One turn moves each row of this set onto another row. After a few examples, where does it send each row asked below?
J_634: [ 24  11   8 -17   7 -15   6  13  -2 -14  12 -29   2  -2 -12 -19 -27 -36
  -6   1 -14   0 -10 -27 -18  13 -13 -22   4  15 -48  -2  40  12  -5  30
  31 -14 -19  -3  15 -25  -1   4  14  20 -14 -16]
J_650: [ -4  -5  12 -29  26  19   9  26 -11  11   0 -16 -22 -36 -13 -20   5   1
 -23 -16  15   3  30   5 -25 -10   5 -11   3  14  -3 -24   2  -4  11 -13
 -21  -3  -7  25  17  14  63 -24  -7   4   1  -5]
J_156: [  2  39   1  -9  25   1   1 -26 -16 -25  23 -17   0   9   1 -18 -33  23
  11  -8  18  11  -6 -38 -29  -7  -8 -12  22  49  -6   0  36   5  -1   2
  -7  17  -5  -3 -26  -9   0  -6  -2  35   4   8]
J_782: [-11  -7 -14 -13  11  16  20  -9  -5   6   6 -16 -44 -18 -22 -18  -1   0
   7 -31  12   7  27   9  -8 -44 -18   6   3   1 -24 -16  -3  -4  10   7
  -6  -3 -24   6   8   5  65 -29 -20   3   5  -8]
J_106: [ -4 -25 -14  -7  19  -7  17   9  14 -34  12 -29   9 -17 -25 -30 -10  21
   0 -36   3  21  33  19  17 -22   3 -10 -34   6 -31 -25  -7 -16  29  12
   6 -14  13   0  -3 -21   4  10  15  16   1 -40]
J_375: [ 12 -24  22   4  15 -17 -17  30 -21  -1  32  13   2   3   6   0  -6  18
   6  -5  14  51  -9  23  14  11  -8 -10 -12  18   6  11  -8  52   7  -9
 -20 -12 -14  19  -5 -33 -11 -42  -8   7   0   0]
J_40: [ -1 -22  22   8   1 -15 -11 -20   1  -1  23  13  -7 -32  10   3 -32  -9
 -32 -16  -8  23 -19  -3  -9 -21 -33  10  25   7  -9  -4 -35  25 -16  -4
  18  10 -23  -4  -2 -48  23  10 -29  30   1 -15]
J_466: [-29 -11   5 -31  -7 -18 -10  -3  14 -24  24  15 -21  -1  -3 -34 -17   5
  -7 -21 -16   9   9  31   3   2  34  12 -10   3  -2  22 -25  14  -3   4
  28   3   9  -8 -21  27  -3  -9  15   3  13 -11]
J_498: [  4  11 -12  -8 -10  -2  -1  34 -18 -18   8 -17  -7  15   9 -21 -10  11
  22 -22  26   1  -7  33  13  14 -11  18  32  36   4   7 -21   1  19  -2
 -19   1   3  15  21  21   6  22  -5 -19   4  17]
J_821: [  5  -1  21  -8  33  -6  11   4  13  15   7  16   6 -10  15 -39  -5 -14
  13  26   1  14  -5 -15 -21  -7   9  -8  26   6  12 -20   7   2  17 -36
  -7 -11 -15  15  10  -9  -5  -6  29 -12  29 -35]
J_169: [ -2   8  -2   0   8 -12   9 -16 -15 -30  26 -22 -14  18  20 -19 -33  25
  23 -23 -11  10 -47 -25   1 -11   4  31  17  30 -22   4  41 -12  -3  -9
   9  -2  -5   1   5 -14  -2 -17 -19  27  -9   2]
J_445: [ -6 -16  -2 -48  29   8   1  41  28 -22   6 -23  -2  -9   1 -38  -9  20
   0 -24  -1   0  -2  12  14  20 -19  -6 -27   7 -16  -8  13  -6  -4   8
  -8 -40   8  19   4  -4   2   8 -10  16 -13 -40]
J_635: [-20   9  16  -6  24   1 -12  24  38 -24  20  -7 -28 -13   2  10   7 -13
 -15 -26  13  -2  25 -13  27  -7 -15   3   5  23 -21   5 -12 -24 -10 -13
  24  -1   9   1 -42   9 -10 -26  -3  -3   4  12]
J_117: [-11 -18  17 -20  32  -3 -13   2 -31  -3  37 -12   3 -19  -2 -16  -7  15
   1 -38  38   3  21  25  12 -22 -13 -22 -28  23 -29  -4 -14  -9   0  37
  -2  -4  17   7  -7  -4 -14   8  -3   4 -14 -43]
J_729: [ 20   7  19  29   1  -2 -28  37  -3 -35  -4   5 -10 -13 -25  -8 -65 -13
  15 -14   0  11  23  14  23 -14   4   7  -6  17 -19 -24  -1  10 -33   3
 -20  -1  -2   8  -8 -10   9   6   3  10 -15  -7]
J_32: [ -5 -29 -15 -14  22   0 -24  26 -15   4   5  -8 -23 -34   2 -12   3 -11
 -37   2 -15  18  34  28  -3 -24  23  -6  -2  14   6  -3  19  -2  16  -9
 -13  -5 -22   0  18   0  49 -15 -29   2   9 -15]
J_797: [ 13 -23  19 -41  -3   5   6  -9  12  -1  20  -5  -6 -27  -1  18 -16  10
 -17   3  -1  18  -9 -20 -26  32 -24   8  26  10   2   2 -28   0  16 -14
   9  22  -5  11  20 -24  31   5 -16  22  -2  20]
J_631: [ 39  19  -3   5 -12 -20  -1  25  15 -23  -1   0 -18  19 -26   0 -17   3
  19  -9 -17  16  19  36   7 -18 -23  22  13  13  -7  11  -2  -5   1   1
 -36 -25   7  21 -20   2   9  14  -2  -4   0   3]
J_29: [  0 -28   2   9  -1 -18   8  46   1 -20  26 -15 -27   9 -19  13 -17  40
 -15 -13   8  36   1 -20   3  17  -4 -17   3   8   1  -4 -14  36  10  -5
 -42   4 -42   6  12  -4  -7 -14  23  17  10  -9]
J_265: [ 22  -6  -3  13   5 -27  -1  -1 -13 -23  -3  -9   2 -27  30 -13 -33  26
  -6 -21 -33  19 -40 -22  -1 -23  13  18   3  22 -14  25  37   5  32  -4
  -7  -5  17   5 -15 -14  -7   1   2   8 -10  -4]
J_551: [  9  -6  18  -9  10  -9  26  29  22 -16   4   9 -34   6  -7  12 -10  12
   8 -14  24  27   1 -31  -9   7  -8  -1   7  32 -49 -16 -16  50  19  37
 -11 -19 -21   1  13  -1  -1  12   2  13  -3  -5]
J_608: [  9 -29   6 -14  15 -11 -13 -13   3  -7  33  -6  -3 -22  23  13 -27   3
 -41  21 -12  33  -6  -7 -17   3  -4   3  27  12  17 -12 -33  23   5  -5
  13  40 -13   0  12 -20  21  12 -30  21   5  -7]
J_855: [  6 -10   4  12  10  -3  -5   3  -8 -22  22  -2  -8   2 -10   0   7  -7
  27   2  13  47   1   9  27  -1   0  15  -6  24 -51 -13 -16  56  34  13
  -1 -14 -16  -9   4 -40  -4  -5 -26  11   4  16]
J_361: [ 18   4 -18 -15 -21 -14  11   4 -20   8  28 -47   6  10 -17  -7 -16   5
  -4  -3 -38   6 -12 -26 -22   4 -10 -23   6 -12  -9  11  24  30  -8  26
 -12   6 -16   3  -6   5  -3  12  15  10  11 -28]
J_317: [-10   4  23  -7  14 -13 -15   4  18 -32  20 -14 -34 -29 -16 -11  -3  -4
 -32  -2  19  -8  21  27   3  13  17  11   2  -2 -16  21  -2 -14  13   1
  19   9   1   7 -21  20 -28  -4  22   2  15   7]
J_847: [-28  17 -10  -9  10   5  -5   9  30 -16  23   0 -10 -24  10 -25  -4  11
  11 -38  -2   5   4  -4  33  -4  13  22 -10   2  -6 -10 -29  21 -22 -20
  16  10   5 -14 -45  18   6 -12 -10  -5  10 -11]
J_667: [-24 -16 -32 -32  28  12 -15  17 -12 -23  35 -45 -11   1   0  -8   7  19
   1   2   3   5  23  14  26  -3 -25  -9 -19   5  -5   3   3 -12   2  27
 -22   0  -9  -1 -12   0 -20   2 -30  10   4 -35]
J_958: [  1 -18  -1  -7  22  10 -15  -1 -14  22   4  -4 -39 -32   6 -22 -10 -14
 -11 -27   7   8   1  38   1 -42   5  16  -4  -2 -21  -3  12  16  -7  10
   0 -15 -29   5  12   5  46 -10 -43  -1   4 -26]
J_542: [-12 -25  20  19 -10 -13  -4 -22   3  -1  40   4 -16   3 -12 -12   1 -12
  29   6  -2  -4   1 -43   2 -21  -5 -16  16   1 -19 -19  -1 -20  25 -20
  -6  -2  -5  17  22   3  23  -6  27 -15  17 -18]
J_681: [-11 -11  -3 -14   9   9 -24   1  -7  -3  13  11  -1  -6   9 -21 -17 -53
  22   8 -25   8 -12 -22   8  -8  -3 -12  -7  15  -4  13   3  -4  16 -31
  -6  -9 -55 -20  16 -16  -4  -4  -1  -6  31 -20]
J_131: [ -7  -3 -20   9   5   0  -6  42 -15 -34  -5   5  -2   0  19 -14 -54  -1
  20  -3  30  18  31  11  14 -12   6  -2  12  46  17 -17 -13  11   4  27
  11  27  -3   0  10   3   1 -10  -2  -6   0  -2]
J_407: [ 10 -12  16  -7  -9   7  26 -21  16   1   3 -12  -7 -27 -12  18 -20   0
 -12 -17  -8  26 -10 -13 -22 -11 -41  24  23  -8 -11  -2 -33   6  10 -10
  13   8 -15  12  -8 -46  19   0 -19  31  15   9]
J_369: [ 18   3  15   7   3   8  -9 -25   6  14  19   7 -11 -21  16   4 -17 -38
  36   3   8  -2 -18 -37  -7 -28 -11  -6 -22  -6  -7   3   2  11  18  12
  -7   0 -23  23  -7  15  -4  -5 -10 -21  24 -28]
J_893: [ 27   4 -13  12  26 -13  14  10 -17   0  22 -45  32 -13  13 -14  -5 -18
   9  -7  -1  24  -5 -16  14 -12  -7 -14  13  20 -32 -23  26   7  17   0
  43  13   1  -8   5 -47  -5 -21   5  -3  -8  -6]
J_601: [  4   1  17   4  11  -3 -22  -9 -31 -26   5 -18  12  -6   3  -9 -37   7
 -22 -26 -23  16  -9 -34 -17 -16   7 -30   7  50 -18  18  21   8  23 -13
 -21   9  17  -4 -24  -6   1  15  18  23   2  13]
J_12: [ 13 -11  -7 -10  -7 -20  -1  12 -41  33  46 -26  31   1  16 -10   1  14
  12 -34 -13  14 -23 -21   8  -4 -18 -29  17  14  -4   8  10  19  -7  -2
   6  10  13  -2  -3 -16  10 -15  11 -16 -12 -18]

J_608 moves to J_797
J_265 moves to J_601
Where do these go?
J_782 moves to J_958
J_131 moves to J_498
J_12 moves to J_361
J_445 moves to J_106
J_855 moves to J_375
J_542 moves to J_369
J_466 moves to J_317

